Rotation paths and how fast each direction turns (degrees a step):
Each turn is a multiple of 5 degrees from 10 to 175, or 0.
Each row of a path follows its step; steps can be skipped.
path 1
step 0: .21  -.11  -.12  .37  .24  -.20  .12  -.01  -.08  .05  -.21  -.07  -.12  .15  .29  .18  -.02  -.18  -.14  .18  .01  .03  -.10  .37  .03  .04  .08  -.05  -.18  .00  .41  -.02  .06  -.07  -.30  -.18  -.11  -.06  -.22  -.18  .01  -.08  .01  -.27  -.20  .18  .20  -.23
step 1: .18  -.29  -.06  .15  -.10  -.11  .52  .08  .18  .00  -.11  -.32  .02  -.06  .06  -.01  -.03  -.18  -.02  .15  .08  .11  -.03  -.07  .22  .08  .30  -.05  -.22  -.15  .07  .06  -.09  -.35  .21  .02  -.19  .16  .21  -.13  -.19  .26  -.28  -.03  -.12  -.19  .07  -.02
step 2: .02  -.26  -.16  .07  .13  -.21  .03  .36  .21  -.17  .10  -.16  .26  .29  .04  -.01  -.28  .01  -.29  -.19  -.03  .10  -.13  -.08  -.17  .03  -.13  -.01  -.22  .00  .29  -.04  -.15  .16  .00  -.15  -.30  -.05  .11  -.01  -.35  .05  .11  .17  -.01  .12  .29  -.20
step 3: .25  -.22  -.19  .08  -.40  -.28  .05  .20  .23  -.18  -.03  -.03  .12  -.32  -.13  .21  .00  -.08  .10  .19  .10  -.12  -.06  .03  -.10  -.01  -.07  .07  .33  .01  .24  -.16  -.23  -.19  -.11  -.03  -.15  -.08  -.18  .30  -.22  -.03  -.12  -.12  -.08  -.19  .14  -.20
step 4: .09  -.27  -.05  -.05  .13  .13  .01  .12  .28  -.18  -.14  -.18  .12  .07  .16  .22  -.01  .23  .04  .06  .22  -.05  .00  .03  .18  .06  -.21  -.02  -.06  -.58  .41  .17  -.07  .04  .05  .10  .11  -.04  -.37  .00  -.10  .12  .23  -.09  -.01  -.18  .14  .10
step 5: -.19  -.39  .03  -.10  -.33  -.01  .29  .19  .15  -.04  .17  -.06  .10  .07  .17  -.10  .12  -.07  .33  -.17  .23  -.24  .00  .04  -.17  -.29  .33  -.05  .02  -.18  .21  -.23  .22  .08  -.25  .10  -.12  -.06  -.08  -.08  -.17  -.03  .05  .11  -.13  -.16  .03  .12
step 6: .27  -.15  -.17  .25  -.09  .03  -.04  -.05  .11  -.22  .06  .23  .03  .02  .20  .05  .04  -.11  .00  -.08  -.03  .01  .19  .11  -.21  .16  -.13  -.12  -.16  -.02  .45  -.09  .30  -.06  -.07  .18  .27  -.06  -.17  -.32  -.49  -.18  .02  .01  .16  .08  -.11  -.12
step 7: .07  -.26  -.01  .08  -.38  .23  .19  .00  .08  -.05  .00  -.02  .10  -.29  .14  .07  .02  -.35  .35  .17  .10  .04  -.11  .03  -.33  .18  -.11  -.12  -.49  -.12  .01  -.01  -.04  -.10  .02  .15  .08  .10  .01  .22  -.07  .22  -.12  .01  .05  .15  .15  .27
step 8: -.06  -.11  .16  .29  .07  .30  .14  .18  .11  -.01  -.07  -.21  .14  -.03  .03  -.12  .01  -.21  .03  -.46  -.07  -.10  -.06  -.05  -.42  .31  -.15  -.16  .07  -.27  .04  .14  -.13  .12  .11  .04  .03  -.12  -.03  -.06  -.18  -.38  .12  .09  .11  -.04  .29  -.07
Speeds:
.13  -.06  .05  .06  -.04  -.04  -.03  -.12  .00  -.05  -.04  .05  .05  -.02  -.06  .04  .00  .03  -.08  .03  .00  -.01  -.05  .02  -.03  -.02  -.02  .03  .03  .10  -.01  -.04  .07  .03  -.03  .00  .01  .05  -.12  .01  .02  .04  -.04  -.07  .07  .07  .03  .01 : 110
-.04  .02  -.03  -.11  .06  -.01  .03  -.05  .04  -.02  -.06  .01  -.01  .01  -.01  -.07  -.01  -.02  .06  -.02  .05  .01  .03  -.01  -.01  -.08  -.09  -.05  .11  -.07  .05  -.06  .03  .06  .01  -.08  .01  .05  -.06  .08  -.01  .08  -.04  -.02  .03  -.03  -.05  -.10 : 55
-.02  -.01  .01  -.01  .01  -.01  .04  .07  -.02  -.03  -.05  .11  -.04  .01  .01  .04  .06  .03  .00  .09  .04  -.02  .06  -.04  -.01  -.10  -.04  .03  -.01  -.05  -.01  -.01  .14  .05  -.10  .09  .03  -.08  .02  -.07  .03  .00  .06  -.07  -.03  -.03  -.06  .06 : 55
.03  -.05  -.03  .04  .04  -.01  .01  -.10  .00  -.03  .09  .08  .01  .05  -.05  -.01  -.03  .01  .04  .00  .07  .03  -.02  -.04  -.04  .00  .00  -.12  -.05  -.05  -.06  .04  -.05  .09  -.01  -.04  -.11  -.01  .01  .00  .04  .07  .07  .06  -.05  -.03  .02  .09 : 130
.00  .02  .02  -.02  -.12  -.01  .06  .02  -.02  .03  .05  .02  -.01  -.02  .03  .04  .08  .01  .09  -.03  .05  -.07  -.07  .02  .03  .01  .03  .02  -.04  .03  -.06  -.09  .04  -.06  -.04  -.09  -.07  -.02  .08  .14  .01  .08  -.05  -.07  -.02  -.01  -.02  .03 : 170
path 2
step 0: .21  .11  .16  -.22  -.13  -.03  .10  .24  .02  .08  .12  -.32  -.31  .01  .17  -.07  .36  -.22  .07  -.13  -.22  .05  -.14  -.06  -.08  -.03  -.22  .32  .10  .13  .02  -.18  -.01  .13  -.02  -.10  -.36  -.05  -.51  -.04  .01  -.12  .01  -.10  .05  -.12  -.22  -.05
step 1: -.08  .31  -.23  .38  .09  -.05  .33  .12  -.06  -.19  .03  .15  -.09  .18  -.38  -.06  .07  -.06  -.10  -.18  -.19  .12  -.39  .10  .15  .08  -.15  -.33  -.29  -.05  -.16  -.06  -.01  -.12  .06  .07  -.06  -.17  -.21  -.11  .24  .12  -.14  -.10  .06  .23  .03  .03
step 2: -.01  .01  .02  -.19  .08  -.13  .21  -.09  -.13  .08  -.12  .05  .20  -.09  -.23  .09  -.17  -.09  -.26  -.22  -.07  -.17  .21  -.41  .37  -.15  -.03  -.10  .32  .08  .05  -.19  -.01  -.38  .03  -.30  .16  -.04  .07  -.19  .27  -.12  .10  .13  .05  -.10  .02  -.04
step 3: -.17  -.05  -.02  .01  -.09  -.08  .19  -.49  .04  -.21  .31  .11  .11  .11  .18  -.02  .05  .18  .13  -.10  -.12  .04  .40  -.12  -.25  .16  .03  -.14  -.10  .17  -.03  .02  -.05  .19  -.16  -.22  -.23  .23  .13  -.04  .14  .23  .38  -.15  -.05  -.19  .13  .07
step 4: .17  .06  .11  .29  -.18  -.03  -.05  .30  -.22  -.22  .02  -.13  -.32  -.07  .19  .35  -.22  .18  .12  -.09  .05  -.03  -.25  .01  -.23  -.02  -.28  -.08  .42  .03  .03  .15  .03  -.08  .01  .02  -.21  .06  .24  .00  -.21  -.13  .28  -.23  -.07  -.04  .09  .13
step 5: .24  .10  -.14  -.16  .19  -.31  .10  -.05  .25  -.12  -.18  -.15  .00  .07  .09  .28  .19  -.21  -.01  .04  -.08  -.20  -.22  .19  .03  .18  -.27  -.05  -.13  .07  -.18  -.42  .17  .18  .04  .20  -.10  .00  -.16  -.19  -.18  -.16  -.05  .12  -.33  -.18  -.20  .14
step 6: -.12  .13  -.05  .07  .17  .22  .13  -.01  -.01  -.10  .19  .45  -.06  -.02  -.09  .10  -.12  -.42  .17  -.21  .12  -.08  -.21  -.25  .17  .13  .08  -.13  -.11  -.38  -.01  .09  .16  .00  .10  -.18  -.04  .01  .02  -.17  .05  .02  -.25  .02  -.22  .05  -.13  -.44
step 7: .03  -.15  .05  -.22  .10  -.01  .14  .04  -.02  .07  -.06  -.33  -.04  -.17  -.24  .41  .07  -.16  .18  -.21  -.34  .01  .37  -.08  .03  -.02  .07  .02  .02  .15  .09  .24  -.11  .14  .29  -.36  -.04  .03  -.13  .01  .30  -.05  .10  .13  .21  .08  .15  -.25
step 8: .06  .21  .04  .39  -.10  -.22  .11  -.14  -.01  -.09  .18  .04  .09  -.16  .06  -.15  .01  .10  .02  -.28  -.06  .17  -.12  -.20  -.25  -.04  -.08  .03  .02  .00  -.15  -.09  -.32  .19  .02  -.01  -.15  .02  -.31  .54  .29  .00  .17  -.15  .13  -.25  -.08  .12
Speeds:
.07  -.04  .00  -.12  -.04  .01  -.06  .07  -.04  -.10  .04  .02  -.03  .06  -.06  .03  -.11  -.02  .00  .03  .02  .05  .01  -.08  .00  .06  .06  .05  -.05  .08  -.03  .00  .00  .00  -.03  -.02  .01  .08  .00  .05  .08  .09  .00  .04  -.04  -.05  .06  -.03 : 90
-.01  -.01  -.07  .02  -.05  .01  -.04  -.09  -.05  .06  -.07  .04  -.02  .02  -.06  .02  -.02  .03  -.02  -.02  .02  .03  .08  -.01  .05  .07  .14  .00  .07  -.07  -.06  -.06  -.01  .00  .05  -.08  -.08  .00  .00  -.07  -.07  .06  .00  .08  -.01  .05  -.08  -.02 : 90
.08  -.05  -.04  .07  -.06  .09  .05  .04  -.06  .00  -.06  .00  .00  .02  -.01  .03  -.03  .01  .11  -.03  -.07  .09  -.01  .11  .00  -.01  -.02  -.02  -.01  .05  .05  .03  .05  .01  .00  .03  -.04  .01  .04  -.06  .04  .00  .03  -.02  .06  .14  .06  -.06 : 120
.07  .06  -.11  .05  .04  .07  .03  .04  .01  -.01  -.05  -.07  -.05  .01  .11  .00  .01  .02  -.05  .02  .04  .04  .02  -.06  -.02  -.01  .04  .05  .02  .00  .03  .07  -.05  .02  -.07  .07  -.15  -.02  -.02  .04  -.04  -.01  .05  .06  -.01  -.06  .02  .06 : 80
.03  -.03  .08  -.05  .02  .00  -.03  -.11  -.04  -.05  -.01  .03  .10  .03  -.02  -.04  .06  -.01  .00  -.01  -.01  .07  .00  .04  .05  -.08  -.04  .09  -.03  .04  .02  -.05  -.02  .11  .00  .07  -.07  .02  -.06  -.03  .03  -.04  .10  .05  -.06  -.02  -.08  -.01 : 145
.05  .03  .10  -.08  .00  -.06  .03  .11  -.03  .06  -.01  .00  .00  -.03  .04  .07  .02  .07  -.02  -.03  -.02  .00  .11  .02  -.03  .00  .08  .01  -.01  -.01  .10  -.02  .01  -.14  .05  .08  -.01  -.01  -.05  -.08  -.01  -.02  .01  -.01  -.04  -.04  -.03  -.06 : 155
.00  .03  -.02  .03  -.07  -.04  -.08  .04  .03  .01  .03  .00  -.10  .07  .01  -.05  .00  .09  .06  .00  -.12  -.03  -.08  .03  .05  .01  .00  .04  .01  -.04  .12  -.11  -.02  .04  .06  .00  -.02  .10  .01  .03  -.04  -.04  -.01  -.01  -.01  -.05  -.01  .07 : 80
